In the rows, 128 means zero.
Where one turn sends some rows of the set: a few examples, then the rows asked
Z929: [122 153 133 120 106 130 131 169 108 125 139 132 136 117  82 102 154 116
 122 122 100 163 177 105 111 120 109 120  63 143 143 110 133 155 130]
Z611: [113 137  88 120 105 132 110 138  93 141 117 104 177 103  82 120 179 121
 123 115 111 138 136 109 127 129 100 121 100 111 145 101 137 142 117]
Z161: [127 163 111 113 113 129 162  99 124 120 162 152 174 106 104  94 154 111
 109 137 116  60 186 116 139 126 122 125 149 145 125 108 130 134 159]
Z4: [104 153 118 122 136 155 166 172 116 124 123 126 144 118 127  87 155  96
 124  89  99 129 163 106 124 132 146  97 151 127 143 104 145 122 148]
Z968: [ 89 133 127 110 110 147 149 132 115 131 152 142 145  91 118  94 189  86
  95 134 133  97 146  95  99 143 135 129 142 138 130  88 145 138 144]
Z431: [118 157  95 102 120 138 120 121 114 132 132  95 208 121  98 119 166 148
 133 129 117 114 171 118 131 101  90 121  96 124 147 119 110 145 138]
Z679: [125 162 126  97 138 147 168 144 160 134 146 127 160 122 124  78 142 110
 154 133  93 121 154 104 132 111 135  88 140 136 137 133 118 135 170]
Z388: [124 140 121 111 119 114 157 146 121 145 139 137 123 104  96 143 137  85
 118 144 100 125 145 109 106 111  58 105 152 137 109 138 117 130 140]
Z281: [124 157 110 113  94 130 198 150 146 144 142 123 150 114  94 109 142  95
 129 132 104  98 161 112 124 124 165 111 161 129 143 121 147 115 144]
Z581: [102 138  92 111  88 128 122 126 116 163 153 104 177 102  77 127 172 139
 118 147 119 109 161 129 123  92 123 128 106 141 142 111 143 143 113]
Z86: [ 96 144 131 100 120 128 136 169 135 138 125 130 119 109 131 139 154  93
  99 143 103 104 179 123 108 102  70 114 142 164 127 124 117 137 145]
Z324: [148 166 123 128 103 132 144 133 122  94 146 132 166  98  72 129 120 135
 139 136 103 137 151 116 115 105 110 130  98 124 161 129 104 154 143]
Z307: [138 133 113  97 125 140 152 128 113 109 149 130 162 132 112  72 164 101
 131 121 132 108 152  83 126 155  88 110 134 126 109 121 135 154 167]
Z990: [110 159 125 127  82 132 160 151 104 108 132 117 146 118  91 112 150 138
 113 154 108 120 186 134  92 109 120 142 102 132 185 107 132 132 113]
Z819: [125 156 117 126 121 130 159 152 115 120 102 129 146 110  97 140 150  93
 115 139  95  95 176 120 107 115  57 121 170 154 139 120 109 114 144]

Z990 -> Z929
Z161 -> Z968
Now these:
Z611 -> Z431
Z679 -> Z281
Z86 -> Z388

Where one turn sends some rows of the set: a few examples, then the rows asked
Z720: [104 122 110 125 128 140 138 136 119 118 129 120 160 128 137 112 106 127
  74 107 120 125 126 141 104 159 104]
Z231: [108 139 171 123 132 130 111 136 127 119 106 144 118  96 137 114 149 163
 149 141 141 128 133 124 134 102 136]
Z598: [116 108 102  90 114 145 116 114 138 117 147 107 147 129 145 115 107 125
 106 112 133 153  90 137 135 150 121]
Z991: [132  95 119  91 135 122 121 131 137 147 141  94 105 121 145 134 132  95
 113 121 140 145 103 127 128 117 133]
Z117: [156 120 115 110 116 131 115 137 141 144 152 104  98 119 127 136 137  87
 113 134 141 126  89 134 136 123 134]
Z150: [118 121 113 138 106 141 147 155 127 118 140 130 158 111 120 114  99 128
  93 129 127 111 120 142 110 161  93]
Z869: [139 143 170 159 137 112 112 103 119 104 129 158 140 124 143 130 134 157
 133 119 116 142 120 142 130 103 137]
Z283: [121 139 164 147 136 123 104 113 131  98 123 157 128 111 152 128 135 158
 148 119 121 116 131 136 123  96 142]
Z96: [120 161 156 147 152 136 120 125 130  96 114 146 128 109 149 139 139 164
 138 117 126 111 127 132 120 106 140]
Z846: [142 128 127 140 129 120 147 167 115 152 141 120 109 112 125 122 122  91
  92 138 132 109 126 144 106 125 108]
Z341: [155 124 105 124 132 126 137 118 142 137 135 104 106 113 134 130 131  79
 124 128 149 137  89 139 150 124 126]
Z811: [130 115 103 108  93 152 115 125 154 111 151 115 146 119 123 129 114 124
 116 125 137 127  83 133 139 158 120]
Z515: [130 135 177 142 120 109 104 112 114 119 120 158 141 122 132 105 139 160
 133 134 124 156 122 141 138 103 133]
Z810: [129 144 177 125 120 119 121 119 115 123 117 147 136 108 131 107 143 161
 134 142 136 173 115 137 152 108 128]
Z199: [124 129  84 120 115 142 123 116 157 108 130 109 144 116 130 117 114 120
 127 126 146 122  83 143 145 160 124]
Z875: [121 109 125 125 148 117 143 151 118 147 124 108 117 121 136 129 131  98
  81 116 127 116 140 129  96 126 116]
Z511: [108 131 101 145 122 128 143 142 130 123 122 123 153 104 116 100 112 130
 102 129 151 108 121 136 114 169  95]
Z995: [142 166 163 150 141 124 130 107 117 101 127 150 147 121 143 133 131 162
 122 119 121 156 110 146 139 112 133]
Z268: [112 131 171 131 120 119  96 123 124 113 112 157 130 109 142 103 139 159
 150 135 128 131 133 135 131  97 137]
Z660: [139 125 122 149 138 112 156 145 116 154 125 117 113 100 119 114 129  88
  99 132 153 122 127 132 119 132  96]

Z846 -> Z150
Z199 -> Z341
Now these:
Z268 -> Z283
Z598 -> Z991
Z96 -> Z995

Where one turn sends some rows of the set: a few examples, then the rows asked
Z522: [135  99 128  85 133 128 117 138 131 147 137 110 122 106 162 128  98 132]
Z225: [102 132 150 104 129 128 111 146 139 166 104 142 176 144 116 149 103 128]
Z924: [134 135 115  83 144 122 136 129 171 125 162 115 141 150 117 158  88 133]
Z523: [ 87 137 154 108  99  95 133 140 126 117 131 103 133 128 151 123 118 160]
Z253: [101 164 157 107 111 107 139 145 139 131 126 132 117 123 144 157 110 170]
Z101: [135 156 101  98 153 137 112 128 159 132 132  97 128 159 120 162  91 141]
Z854: [129 147 148  96 143 129 109 126 142 138 119 155 166 142 115 151 142 129]
Z536: [103 168 109 118 131 126 119 138 137 141 120 147 183 143 117 149 116 119]
Z137: [113 134 158 106 121 146 108 140 128 152 113 112 107 114 164 136 109 144]
Z174: [121 148 127  86 136  95 150 100 142 127 128 111 113 140 119 158 142 149]
Z185: [119 148 104  96 141 107 119 132 152 103 154  85 152 159 120 140  99 144]
Z288: [ 97 146 134 118 110 122 124 116 131 149  90 147 163 146 129 139 141 127]
Z768: [106 112 154  98 123 127 102 149 129 135 134  85 136 124 155 117  97 137]
Z358: [123 147 123  91 113 107 159 102 137 124 137 122 105 136 123 134 144 132]
Z245: [112 132 151 114 126 126 107 146 132 157 114 133 181 147 106 152 100 133]
Z910: [123 177 115 101 131 109 139 116 141 122 125 116 106 149 114 155 131 155]
Z838: [125 143  98  94 157 118 127 119 167 124 144 100 151 148 130 173  97 139]
Z109: [136 138 156 107 136 130 101 125 134 136 122 144 170 142 112 150 137 132]
Z10: [ 84 145 147 105 109  93 156 138 133 144 126 119 130 112 148 154 110 158]
Z474: [138 123  97  82 142  99 137 128 160 122 151 114 142 143 130 157  90 152]
Z94: [100 124 126 102 104  94 152 146 132 136 136 127 133 110 161 137  94 157]
Z874: [104 135  80 118 112 139 139 118 143 140 131  98 137 140 150 128  94 107]
Z650: [ 88 135 146 107  98 109 158 145 149 136 143 132 140 120 153 144  92 149]
Z643: [127 146 129 114 132 134 105 125 109 155 110 126 155 138 100 131 137 109]
Z922: [131 129 113  83 121  88 153 112 128 127 133 120 106 127 131 134 134 150]
Z264: [121 121  67 108 122 121 132 117 137 134 128  98 135 132 158 130  97 125]
Z368: [120 148 139  88 127  91 131 120 136 101 145 101 123 146 120 132 139 156]
Z972: [108 143 101 123 125 155 107 133 140 149 111  91 129 139 160 140  87 128]
Z289: [120 146 122 104 139 137 106 128 118 165 104 130 153 138 106 130 132 104]
Z12: [112 131  98 109 129 132 105 128 128 125 133  69 140 144 143 114 102 119]
Z200: [108 135  85 115 137 143 119 118 135 145 125  86 139 123 162 139 104 111]
Z500: [129 105 150  86 127 146 121 131 137 153 137 110 115 115 151 125 106 116]
Z908: [104 142 132 131 104 123 119 115 120 146  95 135 167 150 120 138 138 128]
Z699: [107 162 118 133 121 123 116 138 128 134 123 140 188 141 116 149 115 127]
Z816: [112 118 153  93 138 135 116 143 127 159 130 103 125  97 161 139 102 129]

Z500 -> Z874
Z474 -> Z922
Now these:
Z768 -> Z12
Z838 -> Z174
Z972 -> Z101
Z109 -> Z908
Z854 -> Z288

Where one turn sends some rows of the set: a few examples, then the rows asked
Z713: [ 77 103 138 132  80 149 133 130 119 144 128 126 114 111 124 140 105 132
 145 127]
Z82: [ 54 120 128 148 103 160 201 137 109 138 154 144 109 135 111 142 146 130
 131 132]
Z260: [ 95 160 118 141 114 168 104 125 121 129 132 153  77 128 138 101 123 132
 153 155]
Z628: [ 87 114 120 153 105 170 159 122 121 132 155 169  91 145 108 153 126  97
 121 176]
Z693: [ 98 130 108 141 102 167 130 124 154  97 125 133 108 143 166 122 153 131
 129 151]
Z232: [ 75 124 150 160  81 153 168 127 123 117 142 130 121 133 107 146 174 139
 165 149]
Z697: [ 55 165 128 149 117 168 120 119 104 140 135 143 109 139  71 132 143 136
 129 146]
Z331: [ 62 126 132 155 118 148 142 132  81 128 176 131  98 138  89 148 138 134
 145 150]
Z333: [ 81 116 111 128 117 187 109 126 119 154 154 115  98 141 112 113 120 125
 117 136]
Z745: [ 87 166 105 173 128 175 148 134 100 118 125 167 104 143 117 146 160 106
 148 157]
Z402: [ 56 141 152 148 115 188 146 113 134  98 133 160 135 130 114 124 136 145
 147 156]
Z229: [ 88 148 115 152 110 155 189 125 109  96 129 132 128 125 128 143 162 112
 149 135]
Z725: [ 61 106 115 151  89 160 108 118 127 148 129 142  86 108 107 124 145 157
 144 134]
Z120: [ 83 140 111 159 104 143 142 146 134 178 154 140 114 123 133 118 161 101
 157 166]
Z496: [ 80 109 107 142 123 144 129 139 112 163 139 125  93 165 126 130 169  99
 142 149]
Z451: [ 74 130 120 173  73 170 179 115 129 137 137 130 132 112 135 135 117 121
 121 161]
Z656: [ 90 152 106 139 110 184 150 111  92 143 147 157 121 181 111 141 134 117
 123 161]
Z729: [ 87 103 136 127  98 187 152  99 106 113 134 160 120 152 117 156 134 134
 141 162]
Z399: [ 80 166 119 134 135 164 120 109  96 163 143 158 113 113 108 123 161 117
 147 170]
Z666: [ 62 111 131 148 118 171 144  81 101 172 134 135 117 150 112 140 144 107
 113 139]
Z694: [ 72 111 129 150 118 152 161 130 112 133 132 143 110 105 160 116 144 132
 177 170]
Z156: [ 87 160 131 180 126 169 174 127 142 129 154 155 111 141 124 127 171 127
 158 134]
Z572: [ 80 137 121 125  93 160 104  81 113 128 135 111  96 135 128 113 139 137
 114 139]
Z312: [101 161 117 152 104 173 135 114 120 114 148 154 124  92 151 155 164 129
 124 142]
Z48: [ 78 115 127 146  80 143 161 124 134 149 114 147 101 167 154 120 127 110
 136 146]
Z81: [ 89 124 112 135  94 136 113 106 134 120 127 157 113 128 147 132 151  91
 129 170]
Z844: [ 81 147 125 120 100 171 174 105 140 111 138 153 128 128 119 136 122 124
 109 162]
Z766: [ 60 108 131 158  78 129 142  95 127 119 126 149 139 136 128 149 150 138
 134 150]
Z405: [ 66 144 125 162  89 162 146 120 134 162 142  95 119 118 128 107 142 154
 140 130]
Z459: [ 92 171 135 142 124 134 127 132 108 155 138 130 100 132 146 126 159 119
 156 114]
Z963: [ 63 158 128 172 117 160 149 109 136 121 140 148 101 124 151 128 173 168
 139 162]
Z583: [104 127 124 170  93 151 127 124 116 146 156 118  99 106 144 144 169 121
 155 114]
Z975: [101 130 120 147 113 158 158  99 133 167 139 131 104 141 167 135 146  89
 123 143]
Z222: [ 54 116 116 136  99 179 146 137  95 148 124 133  99 130 149 130 137 128
 118 188]
Z430: [ 82  90  91 167 105 164 151 109 107 152 155 146  95 127  96 123 137 114
 142 151]
Z815: [ 85 156 129 135 129 178 130  99 116  95 118 147 102 107 108 152 147 133
 131 146]
Z603: [ 63 140 138 147 112 162 133 157 147 135 129 114 124 106 147 140 159 138
 135 135]
Z980: [ 74 122 131 148 103 164 158 104 106 154 142 121 111 155  92 160 145 157
 132 123]
Z887: [ 81  98 112 138  91 152 136 123 105 140 178 139 135 147 150 131 151 141
 133 119]
Z481: [ 73 158 136 161 149 169 133 104 107 110 161 136 114 135 112 136 131 152
 143 123]
Z167: [113 152 112 164 128 153 154 106 108 125 170 134 105 159 112 133 143  98
 150 158]
Z865: [ 70 138 125 128  86 176 143 107 106 125 124 156 130 126 159 110 149 131
 121 106]
Z791: [ 90 158 115 155 114 160 136  91  92 131 174 132  87 138 118  96 166 126
 143 136]
Z56: [ 79 125  95 153 134 162 108 119 103 127 115 134 131 119 134 124 155 149
 168 149]
Z309: [ 62 151 121 171 127 175 139 126 112 124 150 137 114 129 162  98 148  94
 116 127]
Z128: [ 93 127  78 143 120 130 122 117  85 136 147 156 112 133 143 137 122 120
 137 139]
Z602: [ 54 142 141 180 106 177 122 126  85 166 140 133 103 151 143 116 130 132
 138 147]
Z558: [ 66 148 110 138 122 167 123 100 148 151 116 158  90 131 147 116 133 138
 113 167]

Z56 -> Z694
Z656 -> Z481
Now these:
Z81 -> Z725
Z430 -> Z399
Z156 -> Z844
Z496 -> Z260

Where one turn sends some rows of the set: a few examples, then the rows asked
Z554: [136 153 109 117 141 111  94 138 132 126 122 107 152 117 121 108 127 126
 102]
Z731: [123 139  88 118 129 111 127 125 149 118 153 122 147 124 128 121 141 156
 114]
Z582: [ 85 112 154 144 141 135 122 111 130 146 105 136 122 107 142 154 123 108
 142]
Z779: [ 75 133 127 153 169 135 135 126 114 113 115 150 108 102 122 163 138 144
 159]
Z145: [ 85 144 124 146 165 143 129 110  95 116 114 167 115 112 123 159 132 141
 160]
Z737: [140 143 103 126 130 116  97 133 135 114 127  93 149 116 129 114 130 136
 110]
Z807: [ 79 127 120 140 168 129 131 106 104 110 122 158 114 106 129 169 134 153
 150]
Z277: [125 161  79 117 151 127 103 118 130 103 153 128 133 130 129 125 158 152
 121]
Z366: [ 84 139 125 150 161 145 130 110  93 113 115 160 114 112 125 160 132 144
 162]
Z590: [137 157 102 121 146 111 115 145 127 113 158 133 149 130 123 125 144 152
 113]
Z519: [126 164 103 104 139 105 101 119 150 116 133 118 151 114 135 111 138 120
 106]
Z35: [ 77 130 147 133 143 138 119 124 109 145 107 136 118 110 135 160 115 102
 154]
Z134: [ 83 122 160 139 147 133 118 112 128 150 102 140 122 108 138 152 122 104
 140]
Z439: [ 72 138 130 151 175 133 133 128 113 115 113 156 108 100 119 161 137 142
 157]
Z204: [128 146  98 115 123 110 108 116 154 106 135 101 149 114 144 116 137 131
 113]
Z756: [ 88 134 154 149 143 151 120 110 116 139 103 141 120 110 135 148 121 105
 155]
Z868: [ 76 128 146 139 140 140 117 122 113 143 108 133 113 111 139 161 114 106
 159]
Z493: [ 73 139 121 134 160 133 124 122  94 122 120 152 110 108 128 172 124 136
 162]
Z473: [ 81 132 155 154 153 138 122 126 129 133 102 132 114  96 134 152 127 107
 152]
Z631: [135 148  90 119 146 104 111 143 121 118 135 127 149 122 110 115 133 150
 104]
Z836: [ 84 124 156 155 151 137 128 127 131 132 101 134 113  97 131 151 127 108
 152]
Z146: [131 168 104 120 147 119 105 141 126 108 158 121 145 130 126 127 147 158
 115]
Z633: [134 143  99 111 126  97 121 128 149 117 134 127 152 116 139 113 136 119
 107]
Z3: [133 140  76 122 139 122 124 127 132 103 156 138 135 130 131 128 154 150
 118]
Z618: [ 80 121 156 141 144 140 115 110 129 145 103 129 119 107 141 154 122 109
 145]
Z129: [116 162  90 111 140 115 103 119 148 117 152 116 145 124 126 118 142 158
 112]
Z404: [ 78 123 146 138 139 138 124 127 112 144 111 137 118 111 139 160 114 103
 156]
Z982: [ 90 130 154 149 142 147 124 115 114 146 100 147 123 113 135 145 121 102
 153]
Z445: [ 81 128 155 153 153 134 126 130 129 136 100 139 114  97 130 151 125 105
 151]
Z508: [136 140 108 123 120 132 103 122 152 121 137 103 138 127 148 116 145 112
 116]
Z557: [ 74 133 120 137 156 134 131 121  93 118 121 151 109 111 128 170 124 138
 163]
Z984: [ 74 137 121 136 175 129 124 107 104 115 118 161 114 106 126 168 136 151
 149]
Z923: [139 154 100 128 139 117 117 142 125 105 161 119 145 128 129 128 147 159
 118]
Z423: [129 155 112 111 137 128  93 124 148 131 132 117 139 127 139 111 145 105
 109]
Z27: [126 159  80 113 153 116 113 130 128 114 151 151 138 132 122 120 154 142
 111]
Z315: [ 91 125 153 155 137 148 126 115 117 140 101 142 122 112 137 146 122 106
 154]
Z734: [144 162 123 118 136 112 100 143 137 116 138 115 151 120 139 115 138 114
 106]
Z880: [ 78 134 127 152 169 129 139 128 112 116 115 157 108 100 118 160 138 141
 157]
Z898: [ 74 134 121 134 159 129 132 124  92 122 119 156 111 110 127 171 123 134
 159]
Z46: [144 156 122 123 129 118  98 138 136 110 139 100 147 119 147 120 137 122
 114]
Z696: [137 139  87 127 136 111 113 139 125 108 136 111 146 120 117 119 134 161
 112]
Z561: [ 80 127 121 139 173 123 133 111 103 116 120 169 116 107 127 167 136 150
 146]
Z841: [130 156  90 120 148 115  96 133 123 111 136 108 146 119 113 116 134 158
 111]
Z443: [ 86 136 121 148 160 140 137 113  95 117 114 169 116 114 123 158 130 143
 160]
Z66: [121 155  93 108 145 104 118 129 145 127 152 136 150 127 120 114 140 147
 106]
Z847: [138 136 108 121 125 120 113 131 149 133 136 128 142 130 141 113 144 100
 107]
Z469: [149 147 120 126 124 109 112 143 138 116 139 117 150 124 146 118 134 118
 110]
Z24: [145 136 102 124 127 107 111 143 133 123 126 111 152 117 125 111 127 129
 104]

Z618 -> Z984
Z557 -> Z868
Now these:
Z204 -> Z129
Z923 -> Z46
Z3 -> Z508
Z756 -> Z145
Z696 -> Z737

